One turn moves each row of this set onto another row. After a few examples, where does it send each row asked below?
q_117: [ -7 -21  36  -7 -40  11 -10 -17   7  23  15  -1  14 -14   7  -7 -16   2
  23 -35  11   8 -11   5  30 -28  14 -27   2  -2  31  32]
q_259: [-10 -35  26 -11 -37  11   5 -10 -21  12   4  -9  31  21  13 -17 -20  13
  13   2  -4  11 -23   2  37 -21  17  25  -9  -4  13  27]
q_459: [-21  22  -2  16   9  13  11 -10  18   8  39  -4 -16   0 -10   1 -21  17
 -11   1  29 -52  -1  30 -40 -20   7  -7  -1 -19  25 -30]
q_327: [  5   7 -31  26 -24  18 -13  22  10  17  -9  13   6  16   0 -17  12 -37
 -35  19  -2  24  15  -6 -27  30  34  23  -7  -3  11 -20]
q_918: [-15 -20   3 -24  31 -46  -8  -3 -26 -37   7 -29 -20   1  19   5   7  -5
  11  -8 -21  -7  -1   8   8 -24  -7  10 -11  37  34  14]
q_853: [-33  14   3  12   7  34  25  -6   1  17  37  13  -5  31  -4  -3   3  17
 -17  19  29 -19  14  40 -23 -23  37  14 -18   5   4 -38]
q_687: [-13 -17  10  22 -20  64 -27  18 -15  18 -15  17 -27  -7 -11  10   6 -39
   5  14  13   8  15  11 -33  17  14 -12  -6  20  27 -28]
q_655: [-11 -19   8  21 -11  57 -26  24 -22  10 -18  17 -27  -6  -8  10   8 -42
   2  19  10   7  16  12 -34  17  12  -5 -10  25  24 -30]
q_255: [  4   5 -31  10   0 -10 -21 -12  23  -6   9 -14 -27  27  -2 -16  41 -19
  -8 -21 -37  25  28 -31 -14   3  23 -18  19  -9  25  11]
q_319: [  0  -6 -36   6  21 -28 -12   9   6 -23   3 -12 -13  28   6 -17  43 -30
 -25   3 -37  27  26 -18 -11  10  20   3   0  12  18  -4]
q_727: [-30  23   7  12  -5  40  19 -18  11  24  42   7 -15  29  -9   1   3  23
  -5   8  30 -22  18  35 -25 -26  38   1  -6  -1  12 -28]
q_526: [  9  21 -38  22   5   0 -30   7  13  -5  -5   0 -38  10  -1  -7  20 -38
 -19   2 -15   7  26 -18 -49  22  19   5  10  -1  20 -11]
q_137: [  0 -11 -31   5  -7 -14  -8  24  -3 -12  -1 -12   9  32   6 -19  33 -21
 -32  28 -23  38  22  -6  -4  11  37  36 -11  12  15   3]
q_525: [-21  21   0  17  -5  20  15  -5  17  16  38  -3  -7   0 -10   0 -23  20
 -14   8  37 -47  -3  35 -34 -20  14   0  -2 -18  27 -29]
q_558: [ -5   3   0 -28  35 -32  -6 -15  10 -20  10 -21 -26   8   3 -15  20 -20
  -6 -27 -28  17  12 -23  14 -21   4 -21  18  24  41  20]
q_156: [ -7 -10  -4 -32  38 -38   1  10 -18 -35  -1 -20  -8  17   8 -17  16 -22
 -22  12 -20  22   7  -9  15 -14  12  24  -4  37  26  14]
q_871: [  3  -4 -23   7 -47  12  -9  11   9  12   3 -14  10  36   0 -19  23  -8
 -16  24 -16  39  21 -12   0   6  49  31   5  -8  19  20]
q_535: [  5  21 -30  25 -42  24 -16  14  27  30   0   5  -6   7  -4  -9  14 -28
 -25   5   1  27  21  -8 -28  23  39   9   7  -7  28  -8]
q_726: [ -4 -40  37  -8 -35  12  -5  -2 -24   4   0   1  33   3   9 -17 -26   0
  13   6  15   7 -20  11  27 -22  17  20 -18  -2   6  27]
q_393: [-10 -11  25 -15   1 -23 -19 -18   7  -5  17 -14 -21 -29  10   8   2  -8
  25 -44   1  -4   2   7  12 -31  -2 -41   5  19  46  25]
q_735: [ -5 -40  25 -17  10 -22 -11  10 -42 -33  -6  -9  10   0  15  -7 -18 -11
   7  21   8  -5 -14  18   8 -21   3  34 -29  22   4  21]
q_385: [-16  -9   9 -19   5 -30 -10 -22   5  -3  20 -25 -21  -8  16   7  10   3
  22 -45 -20   0   2   0  21 -30  -4 -32   8  23  51  21]
q_23: [-13 -18  24 -10 -36   6   0 -26   8  26  20 -12  11   4  12  -6  -6  13
  24 -37 -12  11 -11  -4  37 -28  11 -22  10  -3  37  29]
q_257: [-25 -28  15 -23  26 -31 -20   0 -34 -35   4 -25 -23 -18   5  15  -6 -11
   8 -15  -6 -24 -13  20   1 -18  -7  -3 -23  30  39  15]
q_834: [-13 -18   5  19   0  51 -28  20 -19   6 -17  17 -34  -8  -8  13  12 -44
   4  13   6   3  18  11 -38  17   8 -12  -7  27  28 -33]
q_548: [  8   5 -21  11 -41  13 -18 -11  24  14  10 -16 -12  31  -6 -17  26  -6
  -2  -6 -25  35  26 -26  -8   0  39   0  23 -20  27  25]
q_705: [ -4 -17   9 -27  -9  -5   6  13 -20 -14  -6 -16  17  29   2 -26  -5  -8
 -19  33  -7  32  -3  -7  25 -13  32  49  -4  17  15  27]
q_382: [ -1   6  12 -20 -12   4  -4 -29  23  12  13 -15 -13  14  -4 -22   6  -5
   7 -35 -20  25   5 -30  22 -24  21 -24  31  -3  39  38]
q_455: [-26 -17  22 -19   0 -14 -18 -18  -5  -5  15 -21 -22 -27   2  14  -5  -6
  17 -47  -4 -17 -10  14  14 -22  -2 -40  -5  18  54  19]
q_637: [  8   7 -37  25   3   3 -20  18   1  -6 -12  10 -13  18   1 -15  17 -43
 -34  17 -12  13  18 -13 -42  30  21  20  -5   0   6 -21]
q_202: [-11 -13   6  22  -6  56 -30  15 -13  10 -13  15 -39 -10  -9  14  12 -42
   7   5   6   3  19   7 -38  15   8 -23  -2  23  31 -29]
q_443: [-24 -27  33 -10 -36  16  -9 -19  -4  20  13 -11   8 -16  -3   0 -20   4
  16 -40   3  -5 -24  10  27 -18  11 -28  -7  -5  39  26]
q_450: [ -9 -20  16 -24  31 -43 -21   0 -23 -38   3 -20 -23 -18  15   7   2 -16
  14 -10  -2 -11   2  16  -1 -27  -8  -4 -15  34  30  18]
q_549: [-11 -37  13 -19   4 -23   1   5 -42 -26  -4 -19  12  19  20  -8 -12   1
   6  21 -11   1 -15   9  20 -20   6  42 -24  21   9  19]
q_416: [-21 -43  25 -19   3  -9 -11   7 -48 -28  -6 -17   6  -3   4  -1 -22  -8
   2  12   2 -17 -25  19  10 -13   3  29 -35  16  14  16]
q_50: [ -1  -6  18 -19 -40  22   3 -11   3  16   3 -13  14  26  -4 -28 -11   3
   0   5  -7  33  -4 -20  31 -20  37  19  17  -7  24  40]
q_593: [-22  15  -1  15   2  15  20   3  13  14  37   1   4   2  -6  -4 -23  17
 -22  15  37 -44  -6  38 -30 -17  15   8 -12 -14  21 -36]
q_264: [-30  20   0  11  37  18  15 -20   3   0  40   9 -31  29  -6   0  12  10
 -10   2  16 -33  20  28 -37 -25  20  -7 -10   7   4 -38]
q_130: [-30  27   4  12  13  29  13 -26  13  12  43   6 -32  26 -10   3   7  18
   0  -3  22 -31  21  27 -35 -29  29 -12   0  -1  13 -27]
q_779: [-21  15  -5  15  24   5  15  -6  11  -1  36   2 -14   4  -8  -4 -19  11
 -18   5  27 -53  -3  29 -39 -17   0  -5  -8 -14  19 -38]
q_204: [-22  11  -4  15  20   7  21   2   7   2  34   3   0   3  -4  -6 -20  11
 -24  14  32 -48  -6  35 -32 -14   6   7 -16 -10  14 -41]
q_818: [-11 -13   9  22 -18  63 -29  15 -10  18 -14  16 -34  -9  -9  14   8 -38
   9   6  10   6  17   9 -36  15  12 -21   0  19  32 -25]
q_533: [  8  29 -33  23 -26  15 -27   4  26  17   0  -1 -33   3  -4  -3  19 -30
 -13  -5  -7  15  27 -13 -41  19  28  -3  19  -6  34  -3]
q_460: [-31  14   0  11  32  19  23  -6  -3   0  36  14 -13  32  -4  -2   9  10
 -17  16  22 -27  17  35 -31 -21  27   9 -20  11  -2 -44]
q_98: [-22 -44  34 -11 -35  19  -5  -6 -31   5   0  -6  24  -2  -1  -8 -31   1
   9  -3   9  -8 -34  15  28 -14  15  15 -25  -6  17  23]

q_548 -> q_319
q_204 -> q_525
q_130 -> q_460
Where do these go?
q_257 -> q_98
q_818 -> q_834
q_705 -> q_382
q_526 -> q_327
q_393 -> q_735
q_23 -> q_918

